One vector is turned by the same rotation once a step. Each row is the vector after some number of steps, and that number follows the row.
The counts run from 0 to 1207.
[153  83 142 142 139 123 150 138 133 122 169 152 112 125 121 113 153  95
 171 193 110 177 123 147 117 145 137 122  94 160 134 132 172  92 136 155]
68
[133  79 114 132 145 172 117 105 119 151 139 143  91 126 165 112 151  80
 182 158  95 163 133 118 116 134 158 112  94 122 128 168 140 108 169 139]
414
[144  75 125 159  96 164 120 110 109 136 153 154  77 147 149 108 149  76
 132 126 117 181 128 138 144 135 154 155  86 153 138 147 154  97 148 119]
930
[111  82 123 125 144 157 157  85 119 131 158 176 132 133 151 120 162 111
 160 177 117 168 151 102 151 109 183 128 111  91 102 154 134 104 114 134]
1145
[129  93 125 131 151 164 132  82 117 110 155 158  90 119 158 130 145 100
 139 157  97 164 137  92 158 115 169 165 110  76 135 123 144 108 151 149]
840
[128  70 100 126 137 168 162  93 137 136 170 176 111 130 145 114 148 115
 152 167 116 169 139 135 137 109 169 129 108 116 123 167 150  89 114 150]
513
[106  96 164 169 121 133 121 108  82 129 125 148 110 134 154 120 171  79
 148 143 110 146 139  79 164 138 186 137  97 108  99 128 152 109 142 119]
764
[136  97 134 116 145 139 144  91 110 116 146 169 138 129 141 109 156  89
 169 201 102 190 154 102 139 137 152 130 109 115  94 130 144 117 116 124]
352
[116  63 123 148 131 145 140 120 150 147 163 135  70 141 125 111 154 120
 149 168 124 199 116 123 151 152 130 139 111 103 130 169 143  99 100 152]
745
[118  77 110 152 134 155 145 107 111 163 152 166 107 159 155 128 162 120
 132 152 126 156 152 122 170 102 183 143 105  94 116 158 147  86 133 121]
963
[112  84 166 167 146 115 124 132 111 125 141 124 106 117 145 118 161  91
 170 180 101 154 109  90 130 164 149 119  93 111 124 139 173 112 135 157]
267
[109  79 155 154 117 113 133 107 103 113 163 150 128 117 141 112 157  92
 147 187 109 178 114 113 155 141 132 141  92 119 134 139 177 112  86 145]
18
[131  80 134 166  98 152 123 120 113 154 136 153  77 162 140 103 165  84
 148 139 124 189 136 131 151 144 146 139  96 155  96 152 148 102 130 109]
819
[128  59 130 141 148 111 145 114 126 116 163 159 112 130 125 125 158 118
 115 179 125 170 129  85 147 117 142 150 111  67 152 141 162 109 120 126]
805
[113  81 126 142 135 154 114  90 106 141 129 146  93 140 157 110 155  90
 142 152 107 183 137  76 157 139 153 148 111  79 109 153 128 122 127 103]
1140
[110  65 134 157 134 116 154 119  92 149 147 166 151 142 154 119 165 102
 133 168 128 139 134  93 144 109 171 124  95  99 129 167 168  97 123 117]
205
[110  52 146 166 135 113 129 108 123  99 150 151 111 118 131 115 162  90
 124 159 126 157 106  67 138 136 144 136 102  88 149 152 165 119 116 130]
350
[131  80 125 143 160 132 153 136 149 162 163 133  75 145 120 125 166 128
 158 189 119 184 139 123 150 137 149 138 122  90 120 145 145  88 133 150]
296
[150  72 143 147 144 120 148 116 100  97 149 184 150 124 146 117 156  78
 141 165 116 140 138  91 111 111 173 125  94 131 143 139 176 102 152 124]
427
[155  94 132 134 157 136 150 135 125 159 161 144  85 151 134 125 160 111
 165 199 108 192 153 145 148 140 141 135 117 117 111 120 149  87 147 144]
407
[151  95 133 137 118 160 132  78 114  94 160 172  90 128 134 119 146  91
 137 162 107 201 146 117 155 126 151 171 106 128 123 112 147 106 132 125]
657
[149  84 129 141 148 121 150 128 109 134 183 158 115 127 150 131 150 115
 131 189 110 155 126 136 144 107 151 149  96 103 168 134 188  80 140 152]
888
[125  77 128 159  98 162 119 105  99 154 144 149  88 149 151 106 158  80
 144 146 112 187 127 131 158 141 142 148  88 136 112 157 151 101 124 111]
176
[128  62 135 154 146 125 136 119 106 131 123 166 138 142 138 109 168  83
 151 160 126 157 143  66 118 128 174 113  98 112 104 163 143 120 141  95]
648
[142  39 114 160 143 124 146 154 142 145 156 152 102 145 126 108 165 106
 130 153 139 159 120 114 115 127 149 125 101 116 151 180 165  90 150 125]
671
[158  94 158 132 145 120 134 108 110  93 151 160 106 128 126 121 150  88
 138 195 104 196 146 100 150 139 137 161 113 115 124  94 158 114 134 125]
13
[145  94 148 142 137 115 157 134 110 133 168 161 132 136 130 119 160 106
 160 206 115 176 138 143 147 132 141 129  99 146 120 131 179  89 118 146]
589
[135  93 153 153 142 136 125 114  97 134 115 158  93 154 138 118 171  87
 151 157 115 172 157  81 150 137 176 140 108 112  84 120 126 114 163 101]
309
[115 105 141 163 132 163 124 118 109 169 140 129  68 147 148 119 165  95
 172 152 110 172 136 126 159 152 164 132 102 120  96 144 138  95 147 152]
109
[149  63 132 148 136 114 167 117 118 100 170 184 143 125 128 118 158 102
 134 173 126 147 132 117 127 108 168 125  96 134 143 148 180  94 124 130]
810
[120 103 137 143 117 161 129  89  95 150 151 145  93 142 158 126 156 104
 144 172 104 191 142 120 186 130 151 164 104  94 116 125 148 100 119 132]
358
